Rows are one point carried round by a steady rotation, each followed by how many steps it has turned.
The counts run from 0 to 353.
[-11  24 -24 -22 -13   6   8 -14 -14 -47  55  48 -17  20  46 -78 -40  37
 -11  30  16 -18   4   2 -24  11 -47  16  36  23   3 -24   0  27 -13   4
 -66 -24 -17  -2 -30 -23  11  34 -11  -2 -38 -45 -33  20   3  16 -27  24
  48 -12  38   3   9 -42   4  36  49  53  43  14 -17   3 -17 -17  49 -33]
126
[ 12 -31 -39   6 -21  13  11  31 -67   0   5  38  10   7  42 -27 -16  18
  21   2  65  43  39  -7 -12  -9   2  36  17  -3   8 -55   6  -4   0   5
  -1 -11 -33   3   0 -14  66  23 -29  22 -55  -9 -13  14  15 -41  -4  44
 -25   8  24  12  28 -45 -66   7  72 -30  19 -34  -7  38   6 -11  20 -19]
312
[  1  11 -15  -9 -17  69   1  22 -30 -32  31  40   0  42  52 -48 -28   9
  23   5  16  28  -1 -37   4  57   3  37  31  -1 -48 -15   5  19  -5   0
 -19  11 -10  16 -44 -51  52  28  18   2 -27 -24  -7 -13  -2  -2  30 -31
 -26 -13  13   7   2 -24   4   2  49  22  35 -14  14 -24  62   7  53 -56]
327
[  3   0 -36  -4 -19  33  27   5 -22 -29  41  32  12  -4  56 -18 -16 -17
  30   7  44  -7   5 -31   5  49  24  -7  38  -3 -30 -40   4  33   3  18
 -46  57  -8  42  -8 -48  25  40 -13  24   1 -26 -39 -17  30  21  17   7
 -14 -16  22  59   6 -40 -19  34  57  29  52  10   2 -16  30 -22  54 -43]
8
[ 28 -12 -21   4 -10   9   5  20 -76 -14  32  45 -25 -24  43 -45   1  -6
  -7  21   9  28  22 -27 -36  49 -33  48  32  16 -22  -3 -15  17   4  -2
  15 -13  -8  -9  -6   8  63  27  14  43 -61 -15   0  19  -1 -65   6  18
  30 -12  23  13  22 -12 -44 -24  71   3   6   0   5  -6 -35 -41  28 -37]
208
[ 16 -12 -48  -2   1  30  20   5 -36  -6  33  76 -18  24  28 -22  -9  22
  28  -3   3 -33 -13 -25 -30   2 -26  10   6   5  -3 -33  -6  39  -3  12
 -27  20  14  22  20 -20  61 -18 -33  16 -29 -31 -54  -3   3 -13 -30  36
 -21   5  17  14  -4 -52 -57  29  84 -17  53  -6   6 -10 -42 -21  28 -39]
213
[ 11  -1 -33 -16   2  14 -22   3 -36 -38   6  40 -26  35  25 -23   7  44
 -20  18  -8  41  45  -1 -18   5  -6  35  34  20  32  -4  28  -5  -3  16
 -10 -42 -27 -26   9 -58  72  19 -11  12  -7 -43 -19  34   4 -10 -19  40
 -55  30  36 -50  -8 -15 -41  -4  57   7  48 -62  -9  12  12  11  14  -6]
82
[ 16  14 -25 -31  -4  35 -74  16 -53 -52 -13  42 -11  27  10 -40  18  37
 -14 -15  21  34  24   8 -36   4  20  34  40  40 -21 -16  32 -14 -10   2
 -23 -15 -32 -13 -18 -59  50  40  -1  25  -8 -49   2   2   9  19 -20  -2
 -53   8  18 -39  -3 -15 -10  21  56   6  22 -28 -30  11   9  14  12 -25]
80
[  6  17 -67 -18 -38  13   4   3 -57 -22  10  21 -17 -17  52  31 -11 -32
   5  30  10 -14  25   6  -5  59  36  35  37   4   1 -20  28  25  14 -10
  -6   4  18  40   2 -38  67  10   0  61   2 -33 -23   2  -1  18  34  31
 -58  15   2 -21  36  -3 -14  -7  57  10  34 -39 -49 -48  20 -21   8 -38]
94
[ 39  13 -40 -42   6  57 -65  12 -72 -27   3  30  -9   2  12 -29  25  -9
 -12 -19  28   2   6 -17 -41  45  20  56  38   4 -43 -11  -3  13  -5 -10
 -13   6   7   9  36 -24  62 -11   8  31 -23 -33 -16 -18  25 -13 -23 -24
 -36  25  -7  -4  22 -23 -22  11  74 -36   3  -4  -9 -15 -20 -28  13 -37]
300
[ 16   2 -12  10 -49  38  10  38 -56 -21  13  43 -36  40  50 -35 -26 -13
 -27  41  -1  15  44 -11 -24  56 -10  50   7  -1 -10  -9  -8  12 -16 -17
  10 -21  -3  19 -30 -21  66   0   7  17 -15 -26  -5  17 -18 -29  67  21
   5 -20  10 -21  31  -4 -23 -39  41 -34  30 -56  -6 -36  47  -9  22 -35]
324
[ 12   9 -45 -36  35  32 -35  -3 -39 -16  11  44 -35  39  31 -32  -7  43
  -1   0 -16   4  35   0 -42  21   4  27  32  13  32 -20  -9  12 -22   0
 -53 -11 -15  -4  26 -56  57 -24 -22   0 -34 -47 -40   6  19  -2 -41  40
 -36  36  16 -17   8 -15 -27  10  41  21  37 -32   8 -20 -15  -8  13 -40]
303
[-26 -11 -50 -36  13  40 -50  15 -58 -57   3   2 -16   8   2 -32  -1  -2
   1 -16  28 -34   3 -18 -54  32  47  51  48   8 -74   3  -4  24  16  -3
 -19  -9 -21 -13  12 -57  32  26  12  40  12 -42   5 -39  -4  20   9 -27
 -10  -4  -1 -26  -8 -18 -18  14  28 -24   4 -11  14 -49  36 -19   5 -55]
158
[-10   8 -54  13 -21  22  -9  41 -43 -32  14  52  23  -1  22 -28  -3  28
  29 -31  28  23   3 -30 -27  37  27  13  41  24 -33 -29  23  14 -26  13
   9  41 -29  16 -16 -58  59  48  26  24 -63  -7  27 -22   5   6  13  -6
 -12 -25  23   3  13  -9  -4   9  55  49  31 -18  -1 -21  23 -10  44 -68]
106
[-11 -31  17  -4 -17 -10 -11  10 -69 -24  36  46 -15 -30  46 -58   7  11
 -13  15  30  47  68 -19 -44   0 -23  40  20   4 -42  13 -26   3   5 -15
 -14 -49 -22 -19  -7 -15  30  52   0  35   4 -46   7   7 -26 -46  -5  -9
   7 -30  13  14   1 -10 -24 -28  45   3  10  -6  34  12  17 -45   4 -51]
65
[ -4  25  11   2 -30  42   3   3 -40 -31  23  48 -34  31   5 -44 -15   8
  -5 -12  27 -34   2 -14 -43   8  12  33  23 -21   1   1 -14  24   1   8
 -53 -19  21  24   2 -28  16 -12 -19 -43  29 -55 -39 -13   4 -48  24 -26
   1   2  38   9   2 -40 -11   9  28 -25  53 -39  50 -28  56 -30  55 -30]
240
[ 22  32  13   6 -18  45  -9  35 -69 -56  10  31 -50  36  -6 -61  -1  21
 -59 -28  17 -15 -18 -16 -55  10   5  24  38  20 -16  18  -7   6  10   5
  -9  -1   2  -6  16 -30 -12  32  -9 -31 -11 -41 -29   4  34 -25  -8 -18
  36 -19  74   5   0 -13  -6  30  58  -3  38  -4 -14   0  20 -21  62  -8]
345
[-17 -25 -22  -1 -39   1 -13  30 -64 -29  -9 -15 -59  12  -6 -28   7  10
 -16 -12  36 -46  11   0 -76 -11  -4  29  43   2  23 -13  22   2   2  10
 -25 -35 -29 -14  22 -24  19  21 -23  41  24 -33 -16  24  -1 -29  -2  29
  15 -18  59 -35   6 -27 -33  19  51 -53  20 -45   2   7  -4 -13   7 -23]
259
[  1  -9 -29  16 -69   2 -28  21 -68  -2 -20  70   6 -20   0  -2  30  14
   5 -60  43  20  12  -5 -47   2  57  34  31   7 -28 -12  16  11 -13  -6
  -4   0   6  29  28 -24  64  20   0  12 -19 -25  13  -3   2 -39   0 -25
 -27 -17   4  17  40 -21  -5  12  69 -20  16 -36   0   7   4 -32  33 -48]
195
[ -3  -5 -13 -12 -35 -27  14 -14 -48  -5  39  68  11 -49  55  -1  -9  29
 -11  -2   6  43  61  -3  -8  23  35  27  25  10 -21 -20  -8  20  28  12
 -37 -32  21  34  38 -13  42  41   0   9 -10 -52  -5  29 -11  -2  -5  20
   5  30  17  42  33 -11  27  23  38  60  13  12 -13  18  32 -44  38 -59]
190
[  5  26 -28 -19 -31  17 -16  29 -52 -33  17   7 -10  -3  53 -40 -11  -4
   8  32  50  26  52   8 -22  41   3  19  55  15  42 -30  28 -13 -40   5
 -42  11 -41   6 -48 -52  42  49   7  28 -37 -10 -16   7  31  -7   6  26
  -7 -20  49   2  15  -6 -25  -8  54  46  33 -47 -20   0   5 -11  24 -22]
2
[ 16   1 -35 -26  29  27 -13  11 -50 -14  20  60 -46  34  41 -30  -1  45
 -17  17 -29   1  54  -9 -39  23  -3  31  25   2  30  -8 -24   5  -7   8
 -45 -14   1   2  47 -35  62 -28 -29 -11 -31 -50 -37  28  21 -10 -25  57
  -8  48  21  -8  13 -18 -25   0  43  10  38 -33  22  -5  -8 -28  16 -26]
304
[ 18   2 -53 -24  12  28   3   8 -55 -40  40  39  11  -6  46 -19 -18 -14
  17   9  11   8  -5 -27 -13  54 -16  46  33  30 -50  -6  -3  31  14   0
  15  23  -6   4  -7 -15  56  28  14  67 -59 -11 -22 -14  10   0 -12  13
 -17  -5  13  -3  14 -26 -33  10  80  31   8  26 -34 -30 -42 -18  24 -47]
210
[-28  11 -12 -22 -39  18  23  -2 -51 -12  28  11  -2  29   9 -10 -46  12
  -5  17  45 -34  24   6 -33   1  26  61  21 -16  22 -18  -9  27  15  19
 -37 -63  32  23  44 -12  51  -3 -33 -31  -4 -43 -33  18  23 -30   0  21
  34  45  26  -2  12 -63 -28  25  42 -45  23 -33 -21  21  30 -18  52  -6]
136
[ 16   1 -24  35 -58  17  13  26 -46 -22   1  66 -50  31  -1 -42  22  -8
  -3 -43 -17 -31 -34  -4 -76 -11   8  10  15  41 -10 -21   8  39 -15  -1
 -23  15 -12  25 -10 -28  28  11 -38  22 -16 -25 -20  -6  10 -11   5  34
  32 -42  18   8  22 -42 -22  20  49 -27  36 -37  -6 -46 -32 -14  32 -31]
115
[-20 -25 -36 -27  -9  -5 -12 -14 -45 -38  25  -2  -7  -4  32 -15 -14  10
  15  -1  30  32  26   3 -22  -7   5  46  54  18  -9 -30  43  14  34  21
 -18 -48 -49 -26   4 -34  34  73 -19  75   4 -29  -2  17 -23   0 -13  28
 -26   2  18 -27   4 -41 -32  27  63   4   0  -8 -23  24  -4   5   5 -24]
171
[-19 -45 -44  13 -66  -9  11  28 -40 -23  28  44  13 -19  29  -3   0  20
 -24  41  51 -36  28 -14 -21  35  -4  29   9 -19 -60   5   3  -6   2 -18
   6 -11  11  -6  30   3  62  36  10  53  31 -43   2  22 -41  44   9  32
  17 -24  19   0   7 -25 -24  -4  63 -41  31 -13 -25  14  17 -20  10 -47]
272
[  1  -9 -24   7 -20   5  43   6 -46 -15  45  35 -12 -13  34  -5  -8  -9
   5 -38 -19  25   4 -35 -33  24  33  41  24  18 -34 -28 -13  51  43  54
 -13   0  18  21  28  -2  35  42  -8  25 -40 -15  -3   2  21 -39  35  24
  46  19  10  35  11 -39 -14  23  57  16   6   0  -2  -7  12 -30  75 -32]
111
[ 19  16  -4 -17  -4  55  -1   6 -22 -47  59  42 -12  40  25 -78 -13  18
 -14  -1  18 -18 -19 -33 -23  41 -36  27  37   4 -34  -3 -16  22 -17  10
 -45   2  19  -5  -6 -23  17  31  -5 -16 -31 -36 -33  16  30 -14 -31 -22
  35   0  41  14  -9 -38 -16  33  74   6  35  21   1  20  -1  -8  68 -21]
124
[ 46   1  -9 -11 -21  44 -68  36 -83 -30 -20  52 -20  11  10 -46  35  15
 -61 -20  20  15  18   7 -50   5  30  42   4  37 -59  -1   1  -4  14   8
 -14 -20   5   0  15 -14  35  25  -1  29  -6 -58  10  14  12  16   3   9
 -17  21   7 -26   3 -14 -14   6  58 -44   6 -15 -23  13  18 -10  12 -20]
78
[ -7 -21  -9  12 -63   2  27  20 -61  11  18  37 -40 -23  49 -29 -10  -5
   2   3  35 -42  29   0 -42  16   5  17   5  -5  -1 -46  -7  28  -1   9
 -68 -11   5  47 -13  -1  25  13 -11  22   1 -43   6   9 -14 -34  49  42
  42   3  19  28  29 -35 -22  -1  28 -28  39 -40  26  -1  25 -45  37 -52]
12
[-16  34 -29 -32 -18  65 -15  23 -44 -24  16  12  15  58  38 -41 -45  16
  24   9  54  23  28   3 -22  18   1  46  34  23   6 -51  12   5 -34  21
 -37 -16 -16  -4 -41 -60  53  27  -8  -2 -59 -29 -13   0  35   1  -5   0
   1   6  13 -34   1 -34 -12  18  49  21  15 -23 -39  17  28  11  28 -11]
223
[-40   1 -43   8  -7  -5  31  -2 -36 -59  46  10  17   5  15 -15 -34   7
   9  58  16   3  31 -29  -8  35  26  51  41 -22 -15  40  -5   6  16 -15
  26 -23 -15  -7  23 -30  61  31   7   9  19 -18 -40  -4 -18  -2  22  33
  14 -17  29  11   0 -25 -39 -16  24  16  34 -49  17 -74  48 -19  36 -18]
147
[  5  16 -23   2 -32   3   7  18 -47 -15   3  53 -43  -9  49 -16  -2  27
 -14  14 -21  -5  60   5 -42  42   8  10  23  18  31 -23 -11  14 -20   3
 -50  -6   6  37  -1 -48  43   3  -3  -3 -21 -54  -4  20   8   3  35  47
  20   9  35  13  27  27  18 -19  15  52  39 -45   4 -33  33 -36  33 -56]
101
[  8  -1 -23   2 -23  38  25  13 -46 -28  59  23  23  -6  54 -12 -11 -16
  14  19  43   4   5 -41   7  61  25  16  34 -19 -39 -30   1  32   8  31
 -25  51  15  35   2 -29  31  46  -3  17  -6 -14 -32  -2  30   7  25  13
  -3   0  27  50   1 -28 -38  18  72   8  32   7   0  -6  39 -23  56 -30]
7
[-24 -24 -44 -21  25  28 -38   9 -33 -42  18  25 -41  37   7 -34   3  45
  15 -17  -5 -34  17 -28 -58   5  17  26  33  -9 -26  -5  -4  14   0  13
 -36 -24 -30 -27  29 -66  44   3  -7   8  19 -57 -19 -10 -14  10 -11   1
 -24   3  17 -43 -21 -37 -35   9  31 -11  38 -48  50 -37  33 -10  10 -48]
160
[ -2   5 -42  19  -9  13 -17  52 -64 -55   5  51 -17   2 -16 -56  -5  33
 -44  20  26 -36  -3 -21 -34  38   2  15  24  -2 -55  30  -1   0   7 -16
  23 -12 -16   3  -6 -13  31  28  35 -12 -14 -22  12 -10 -25  -7  39   8
  41  -6  49 -18  -9 -17 -35 -15  33 -17  42 -39  32 -41  48 -26  46 -34]
246
[ -3  -6 -12  19 -12   5  48  -8 -17 -26  36  86 -24  26  41 -40 -27  48
  15   0 -17   3  16 -23 -15  15 -28   6   7   3  -1 -18  -9  35  15  16
 -23 -27  -9  19 -18 -16  45   5 -14 -23 -10 -36 -20  20 -39 -36  29  27
   4   5  30   6   5 -48 -10   1  41  35  77 -26  44 -12  49 -18  57 -51]
330
[-20  29 -29 -27 -40  35  14  -3 -52 -52  29   2   9  -2  27  -5 -47 -54
   8  21  41 -13  -6  -5  -2  43  41  73  40  -1 -34  -4   2  44  26  -2
  -3 -29  10  33 -33 -19  37  32   8  34   9 -22 -19 -46  -5 -11  53 -12
  -3   9  -6  -5  19 -44 -19   6  41  -5  13 -28 -20 -53  47 -20  39 -28]
236
[-20  47 -33 -34  17  19   6 -12 -54 -47  23   5 -47  30   7  -7 -41  -7
 -11 -11 -29  -9  -7   1 -41  20  27  66  56  34   4  -4  15  41  47  34
 -13 -43   8   2  11 -42  37  13  -2   4 -24 -34 -11 -10  11 -24  26  10
  24  39  33 -58  12 -27   9  26  41  35  18 -23 -28 -51  24 -11  50 -24]
341
[-16  38 -12 -27  -4  -2  -8   3 -56 -47  17  18 -45  -5  22 -55 -29  13
 -27  25  13 -14  36  11 -49  29  14  27  41  12  -2   9  -4  24  12   3
 -55 -38  -9  17 -33 -28  -2  23   6 -10  -8 -61   3 -17  -8  -6  35   2
  53  13  42 -17  12 -16  21  -1   2  48  20 -22  27 -44  56 -42  34 -52]
243
[ -8 -19  10   9 -45 -12 -34  -1 -44 -24  32  46   3  -9  12 -35  25  28
 -15 -10  23  69  46  -9 -39  16  30  74  39  -4  -1  20  -3 -12 -31  -3
  -5 -53 -19 -11  21 -28  78  46  13  15   0 -29  11  30  -3 -60  -9  -6
  -3 -14  19  -6  12 -11 -12 -23  53  -5  19 -52  27   8   5 -16  33 -21]
286
[ -4   0 -31   7  -3  29 -21  43 -63 -64  -1  39  -3  -6 -18 -67   0  37
 -30  -5  52 -26 -13 -32 -34  24  12  20  37  -9 -62  20   4   3   5  -8
  18  -1 -16  -7   0 -19  34  43  29  -9 -21 -18  20 -11 -15 -25  24 -26
  20  -2  56  -8 -10 -26 -37   0  52 -17  34 -21  41 -19  50 -34  49 -38]
247
